Each path below is one point turned by a fixed rotation once a step. After each direction that follows a path, write how fast that rotation turns it, in deg/step (0 if it stays still).
Each turn is a multiple of 5 degrees from 10 to 175, or 0.
Each row of a path follows its step; steps can be skipped.

step 1: [+0.06,+3.29,-1.17,-4.64,+1.94,+2.02,-0.57,+0.47,-0.47,+0.46,-1.87,+0.66,+2.08,-0.73,-1.48,+1.80,+1.77,-3.23,+1.15,+1.66,-4.30,-1.09,-3.85,-0.77,+0.70,-2.29,-0.35,-4.10,+2.06,-0.94,-4.10,-0.95,+1.75,-0.38,+1.52,+1.07,-1.84,-0.97,-0.02,+0.48,+1.91,-4.48,+3.09,-1.28,-1.03,+3.07,+2.87,+2.49,-0.64,+4.78,+2.23,-0.67,-2.06,-1.63,+0.28,-1.24,+0.27]
step 2: [-2.56,-0.73,-0.83,-1.02,+2.05,-1.50,-1.97,-2.11,-3.20,-0.33,+1.22,+2.96,+2.98,+0.34,+4.13,+0.67,+0.56,-3.42,+2.21,+0.24,-1.66,-4.47,-0.62,-3.85,-1.09,-2.10,-3.95,+0.07,-0.64,-2.32,-3.54,+2.19,+0.58,-1.05,-0.81,+1.84,+0.77,+0.45,+1.48,-2.74,+4.19,-1.34,+2.28,-2.36,-0.94,+1.73,-2.71,-2.28,+1.03,+4.00,-0.65,+1.83,-2.57,+0.73,-0.17,-0.03,-1.21]
step 3: [+2.62,-1.75,+3.20,+1.55,+1.70,-1.64,-1.10,-1.34,-0.79,-0.37,+1.65,+3.53,+0.40,+0.56,+3.17,+5.71,+0.70,-2.19,+2.04,-0.41,+0.63,+0.25,-2.47,-2.28,+0.73,-2.14,-4.03,+1.22,+0.60,-2.44,-3.91,-3.17,+1.53,+2.42,+0.15,-2.36,-0.36,+0.14,-1.07,-1.17,+0.65,+3.69,-1.37,+1.29,-0.23,+3.36,-0.19,+1.54,-2.26,+2.54,+2.06,+3.19,+0.04,+0.31,-3.70,-2.41,+1.18]
step 4: [+1.40,-1.17,+0.24,-4.03,+3.46,-0.63,-3.55,-0.01,-2.40,-1.20,-2.53,+0.71,+0.30,+0.27,+5.42,+3.80,+0.88,-3.75,+0.06,+2.24,-0.35,+1.82,-0.21,+1.10,+1.38,-1.30,-0.33,+0.05,+4.78,+0.00,-2.84,-1.30,-1.39,+0.29,-2.72,+1.28,+0.99,-1.48,+0.67,-1.17,-0.79,+0.24,+0.94,+6.26,+0.86,+3.24,+0.01,+1.14,-0.12,-0.63,-0.35,-1.57,-0.69,-2.47,-0.39,+1.45,+4.29]
step 5: [-4.16,+1.17,-1.07,-1.19,+0.04,+1.05,-2.53,+1.52,-2.48,-2.12,+0.13,+3.37,+0.83,+3.70,+5.59,+3.38,+2.91,-1.07,+1.05,+1.42,-1.11,-1.27,+1.22,+3.04,-0.84,+0.53,-1.47,+0.47,-1.46,-4.48,-0.02,-1.33,+0.81,-0.28,-2.61,-1.55,+2.16,+0.95,+1.11,-1.56,+2.96,-1.56,+0.65,+3.36,-1.73,+0.53,+3.11,+1.33,+0.76,-0.41,+2.83,-2.37,+2.57,+3.04,+3.03,+0.24,+1.35]
step 6: [-4.27,-0.03,+2.53,-0.17,+0.46,-2.09,+0.99,+0.35,-1.96,-2.07,-1.82,+3.28,-0.90,+0.36,-2.23,+3.59,+0.66,-0.39,-0.64,+3.40,+2.63,-1.83,-3.50,+4.61,-3.23,+1.51,-2.81,-0.11,+0.43,-0.96,-2.23,-0.65,+1.24,+0.19,-3.37,-3.07,+2.22,+1.04,+0.89,-0.06,+0.75,+3.01,+4.74,+0.87,+1.40,+2.27,-0.77,+2.36,+1.63,+0.66,-0.56,-0.15,+1.13,+0.69,+0.33,-4.75,-0.68]
step 7: [-1.77,-4.63,-0.43,+0.96,+2.24,+1.96,-2.03,+2.55,-0.49,+0.45,+2.45,+0.88,+2.54,-1.90,+2.73,+3.74,+2.04,-1.33,-3.06,+1.21,+2.14,-1.03,-3.66,+3.99,+1.06,+0.94,-1.58,-2.81,-1.95,-1.06,-0.03,+0.41,+1.70,-0.05,-0.78,+0.41,+3.48,-2.72,+1.44,+1.19,-2.13,+0.75,+3.70,+0.06,+1.53,+1.60,+0.01,+2.44,-0.45,-3.21,-1.47,-2.18,-5.40,-0.58,-2.15,-0.98,-0.35]
step 8: [-5.06,+1.09,+1.99,-0.90,-0.64,+0.13,+0.01,-1.33,+1.62,+0.08,-0.36,+2.82,+4.88,+0.46,+2.43,-0.70,-0.86,-0.80,+0.33,+0.64,-1.84,-1.87,+0.07,+2.49,+0.13,-1.98,-2.59,+1.00,-0.84,-1.06,-1.56,+1.36,+3.91,+2.62,+2.81,-3.75,+4.03,-2.03,-0.98,-0.21,-4.61,+0.17,+1.00,+1.03,+1.21,-0.20,+3.89,+2.91,+1.40,-2.03,-0.38,-0.79,-3.42,+0.26,-0.47,+3.44,+3.17]
step 9: [-0.77,+3.18,+2.08,-0.62,-0.81,-2.49,+0.55,+2.84,+2.78,-1.30,-2.63,+1.08,+2.23,+0.85,-1.35,+3.70,+0.14,-2.24,+2.54,-0.83,-0.16,-2.52,+2.74,+2.74,+0.78,-1.81,+0.55,-4.31,+1.44,-3.19,+0.77,+4.18,+2.97,+3.13,+1.05,-0.88,-0.17,-2.11,-2.20,-3.34,-0.72,+1.27,+4.62,-0.51,+3.20,+1.85,-0.13,+2.18,-1.14,+1.65,+2.04,-1.56,-2.39,-1.06,+2.43,-0.41,-0.04]
step 11: [-1.25,+1.31,+1.65,+1.83,+1.31,-0.34,+2.15,-0.16,-2.59,+0.89,+1.81,+1.78,+0.67,-1.04,+0.97,+3.42,+1.85,-1.53,+2.65,+2.29,-1.73,-2.20,-3.67,-3.33,+0.69,+0.09,-0.97,+1.28,+1.86,-3.37,-3.09,+0.10,+0.94,-0.02,+3.00,-0.60,+2.37,+0.25,-1.91,-1.76,-0.71,-1.15,+0.64,-4.76,-1.02,+0.32,-1.43,+1.80,-3.59,+3.10,-3.90,-2.74,-2.04,+1.34,+0.86,+1.97,+5.55]
step 12: [-1.67,+0.71,+3.82,-0.19,+2.51,-1.79,-2.89,-2.05,-2.30,+1.11,-0.21,+1.93,+0.94,-1.21,+2.53,+1.16,-1.02,-5.28,+0.35,-1.07,+3.14,-1.59,-0.89,-2.83,+4.25,-1.68,+1.88,+0.99,+0.10,-1.04,-0.37,+1.19,+3.27,+1.71,+2.48,+0.82,-2.95,-1.47,+0.42,+0.93,+1.48,+3.02,+0.78,+2.00,-0.23,+4.70,-1.49,+2.59,-1.12,+3.30,-1.34,-1.22,-0.68,+1.80,+3.40,-0.13,+3.34]
[-0.32,-0.10,-0.28,+0.04,-0.27,-0.70,+0.33,-0.98,+0.21,-1.05,+0.01,+0.67,+0.83,+0.24,-0.57,+0.53,+1.24,+0.75,+0.10,-0.22,+0.05,+0.07,-0.51,+0.05,-0.20,-0.80,+0.11,-0.35,-0.11,+1.09,+0.19,+0.37,-0.49,+0.62,-0.31,+1.19,-1.05,-0.50,-0.60,+0.12,+0.22,+0.07,+0.16,+0.71,+0.18,+0.07,+0.73,-0.17,-0.23,-0.14,+0.26,-1.04,+0.60,+0.71,-0.24,+1.24,-0.02]	85
[+0.16,-0.88,-0.05,+0.39,-0.05,-0.15,+0.33,-0.57,-0.42,-0.11,+0.20,+0.86,+0.16,-0.85,+0.34,+0.20,+0.86,+0.44,-0.21,-0.26,+0.21,-0.10,-0.90,+0.21,-1.22,+0.73,-0.01,+0.21,-0.44,+0.11,-0.26,-0.95,+0.24,+0.23,-0.09,+0.28,-0.20,+0.41,-0.83,+0.13,+0.47,+0.15,+0.60,-1.62,-1.01,-0.29,-1.48,+0.04,+0.38,+0.11,-0.97,+0.20,-0.57,-0.33,-0.09,-0.10,-0.65]	85
[-0.90,+0.43,-0.33,-0.47,-0.80,+0.99,+0.22,-0.60,+1.34,+1.31,-0.50,+0.48,+0.44,-0.24,-0.08,-0.39,+0.42,+0.36,-1.18,+0.11,+0.74,-0.63,-0.07,+0.43,+0.50,+0.55,-0.68,+0.57,+0.06,-0.05,+0.14,-0.60,+0.39,-0.83,-0.89,+0.24,-0.34,+0.10,-0.48,+0.27,-0.25,+0.02,+0.71,-0.27,+1.10,+0.25,+0.15,-0.61,-0.50,-0.59,+0.69,-0.13,-0.25,-0.10,+0.05,-0.47,+0.12]	45
[+0.65,+0.09,-0.96,-0.50,+0.38,-1.06,-0.70,-0.33,-0.19,+0.53,-0.05,+0.35,-0.23,+0.20,-0.87,+0.40,-0.43,-0.80,+0.29,-0.27,+0.20,-0.40,-0.09,-0.39,-0.21,+0.14,-0.68,+1.57,+0.27,-0.98,-0.16,-0.42,+0.76,-0.56,+0.16,+1.18,-1.18,-0.29,+0.31,-0.20,+0.52,-0.43,-0.99,+0.03,-0.70,+0.45,+0.08,-0.38,-0.43,+0.28,-0.16,-0.46,+0.29,-0.43,-0.63,-0.21,+0.49]	35
[+0.12,+0.09,-0.05,-0.47,-0.05,+0.40,-0.24,+0.52,-0.26,-0.45,-0.05,-0.65,-0.14,+0.20,-0.52,-0.31,+0.27,+0.11,+0.22,+0.22,+1.25,+0.77,-0.01,+0.52,+0.56,-0.34,+1.16,-0.38,+0.83,-0.23,-0.36,-0.34,+0.57,+1.18,-1.29,+0.71,-0.82,-0.50,+0.00,+0.93,-0.42,+0.34,-0.32,-0.43,+0.30,+1.44,-0.06,+0.55,+0.21,+0.62,-0.28,+0.45,-0.60,-0.56,-0.18,-0.55,-0.57]	125
[+0.06,+0.10,+0.43,-0.37,-0.66,+0.13,+0.39,+0.34,-0.16,-0.20,+0.35,-0.52,+0.20,+0.78,+0.33,+0.97,-0.13,-0.01,-0.47,+0.49,-0.18,-0.22,+0.67,-0.10,+0.47,-1.60,+0.43,+0.51,+0.19,-0.11,+0.01,-0.14,+0.10,-0.76,+0.46,-0.47,-0.36,+0.47,-0.60,+1.53,+1.58,+0.50,+0.77,-0.14,-0.04,-0.37,-0.04,-0.83,-0.39,+0.24,-0.82,+0.24,-0.21,-0.82,-0.62,+0.50,+0.27]	40
